A single turn carries every row of the set below to another of its rows. Some are shown first; where does it send the rows asked next?
z294: [ -2.7 -12.8  -4.1  -8.4   4.6 -16.3  12.7 -15.2   4.3   4.0   9.4  -9.8
   3.4  -4.8  12.0  -8.8  -9.5  14.1  -8.3  -1.6]
z31: [  5.3 -25.7  10.0   3.5  -3.5 -10.8   8.2 -22.5  -4.1  19.6   1.8  -4.3
   4.5  -7.3   5.1  -3.4  -9.5   8.5  -8.4  -2.3]
z669: [ -1.8 -27.1 -11.8  -0.9   1.8   5.9   7.6 -24.0  -8.8   2.3  -1.7  -4.3
   0.5  11.3  23.6  -2.4 -18.3  -6.4  -3.3 -12.3]
z981: [  2.7 -17.5 -15.0   2.1   2.3   5.3   5.7 -28.1  -8.5  25.8   1.2  -8.0
  -6.1   7.5  19.9 -26.9 -13.6  -8.6   1.3  -9.2]
z302: [  0.0 -21.7 -11.9 -10.1  14.2   5.7  17.4 -16.9  -0.7   7.2  15.3 -12.2
  11.8 -11.2  20.9  -3.9 -18.8   5.3 -10.8   1.3]
z296: [  8.5 -23.5   5.6   4.6  -0.5 -11.1   9.8 -17.5  -6.5  17.3  -0.8  -1.9
   3.0  -8.6   1.3  -9.3  -9.3   7.8 -11.5   1.6]
z849: [ -6.2 -22.5 -16.9  -6.7  -0.9   6.1  13.3  -2.1   1.9  14.0   3.2  -2.8
   0.7   0.9   3.8 -11.3 -17.9  -3.9  10.0  15.2]
z221: [-11.0 -28.0  -1.5 -11.9  -5.5  20.4  12.6 -21.4  12.5  18.0   2.6  -8.2
   7.5  -0.9  19.5 -16.6 -14.9   9.5   8.3   1.0]
z49: [  1.4 -32.6   3.7  -2.7   4.7   4.7  11.8 -20.6 -12.7  27.0  -3.8 -11.1
  14.0  -4.3   1.8  -8.9 -22.7   7.9   0.6   3.2]
z531: [  2.6 -33.3 -11.3   4.7  -0.8   8.0  13.3 -33.6  -2.6  18.7  14.1 -12.6
  -4.5  -9.4  21.9  -9.1 -21.6   9.7   9.6  -2.7]
z819: [ -7.5 -19.0  -6.3   5.2 -12.6  -9.9  10.4  -6.0   1.0  10.5   6.1   0.8
   2.2  -5.9   1.3 -18.0  -9.7   1.4   4.0   4.0]
z93: [  6.0  -7.5 -11.1   0.4  -7.4   2.2  21.4 -38.2   5.3  14.3  -2.5  -0.9
   4.7   7.4  21.3  -4.9 -12.0  12.6   0.4   3.0]
z466: [ -2.6 -15.0 -20.4   5.3   2.5  11.4  20.8 -30.3  -0.4  30.5   3.7  -1.7
   6.5 -10.0   3.2  -4.3 -26.0  -3.0  -7.4   5.2]
z262: [ -3.4 -11.8 -10.9  -8.8   1.0 -13.2   9.8 -16.7   6.8   4.8  11.7  -7.3
   9.0  -7.9  10.1  -5.0  -7.3   8.7 -11.8  -3.2]
z41: [ -2.6 -21.4 -24.0  -6.6  -3.0  20.0  15.1 -20.7   7.8  11.9  -4.9  -4.5
   4.7  -0.8   8.6   6.9 -10.2   6.4  -2.0  -6.0]
z866: [ -3.5 -15.7  -4.8  -9.1   2.3  11.9   4.6 -33.7  -8.5  15.1   2.5 -15.7
  16.3  -2.7  22.6 -17.4 -19.6   1.4   5.7 -10.8]
z79: [-12.0  -3.5 -18.7   5.1  -8.6  12.3  10.1 -17.2 -11.7  19.0   7.3  -5.7
   1.4   4.4   3.9 -15.6  -4.9  13.1 -11.7  -4.9]
z672: [ -6.7 -20.0  -5.1  -1.5 -13.0 -10.5  19.0  -8.7   1.5   8.3   5.3  -2.0
   3.5  -3.6  -0.8 -18.8  -8.2  -0.6  -1.4   2.6]
z185: [-10.6 -13.6 -14.7   9.6   5.0  19.5  21.4 -19.2   3.4  15.1   9.0   8.3
  12.1  -3.0  21.2  -4.4 -11.3  -2.3  -0.6   6.9]
z903: [ -6.9 -26.3 -14.8   2.2  -1.3  -0.8   4.2 -27.8 -15.5  27.0  16.5  -0.3
   0.8   4.7  15.8 -22.1 -27.0   7.6  -9.2   6.8]
z912: [ -8.6 -20.8 -20.7  10.1  -1.9  12.9   3.0 -13.1   3.8  29.6  -0.9 -13.9
  11.1  -7.4   6.2 -21.9 -21.4  15.0  -3.4   6.1]
z266: [ -1.6 -12.4  -9.6   2.5   1.5  11.2  18.2 -31.3  -5.1  12.0 -13.3   4.6
  11.6   7.0  28.0 -10.7  -7.8  10.5   1.5  -2.2]
z166: [-16.4  -6.8 -15.4   1.7  -1.8  12.4  16.9 -18.1  -6.1  30.6   7.4  -2.8
  -1.1   7.9  20.3 -16.2 -11.8  10.9 -15.4   4.7]
z535: [  4.9 -20.7  -2.8  13.6   2.7   6.7   4.1 -22.3   5.3  20.9   4.5  -6.5
  -4.6   5.3  18.5 -30.1 -11.9   3.5  -2.0 -11.1]
z949: [  1.7 -13.8 -13.0  -0.5   0.6   8.5   1.5 -11.3  -7.0  42.0   4.9  -5.9
  -0.6  10.6  12.2  -6.7 -18.0   5.5   3.3   4.2]
z363: [  5.2 -19.0 -21.8   5.2   9.9   9.8   2.7  -8.2 -13.6  18.4   5.3 -17.2
   4.9  -2.2  19.1  -6.3 -11.9  12.0   8.8  -3.8]
z581: [-11.9 -21.6 -16.5   1.0  -2.8   8.6   8.1 -16.6   3.5  17.2  -6.6  -1.3
  19.7  13.8  16.2 -12.8  -9.3   7.1 -12.4  14.3]

z581 goes to z669
z49 goes to z849
Now these:
z185 goes to z866
z79 goes to z93
z912 goes to z41
z819 goes to z262
z981 goes to z166
z672 goes to z294
z466 goes to z221

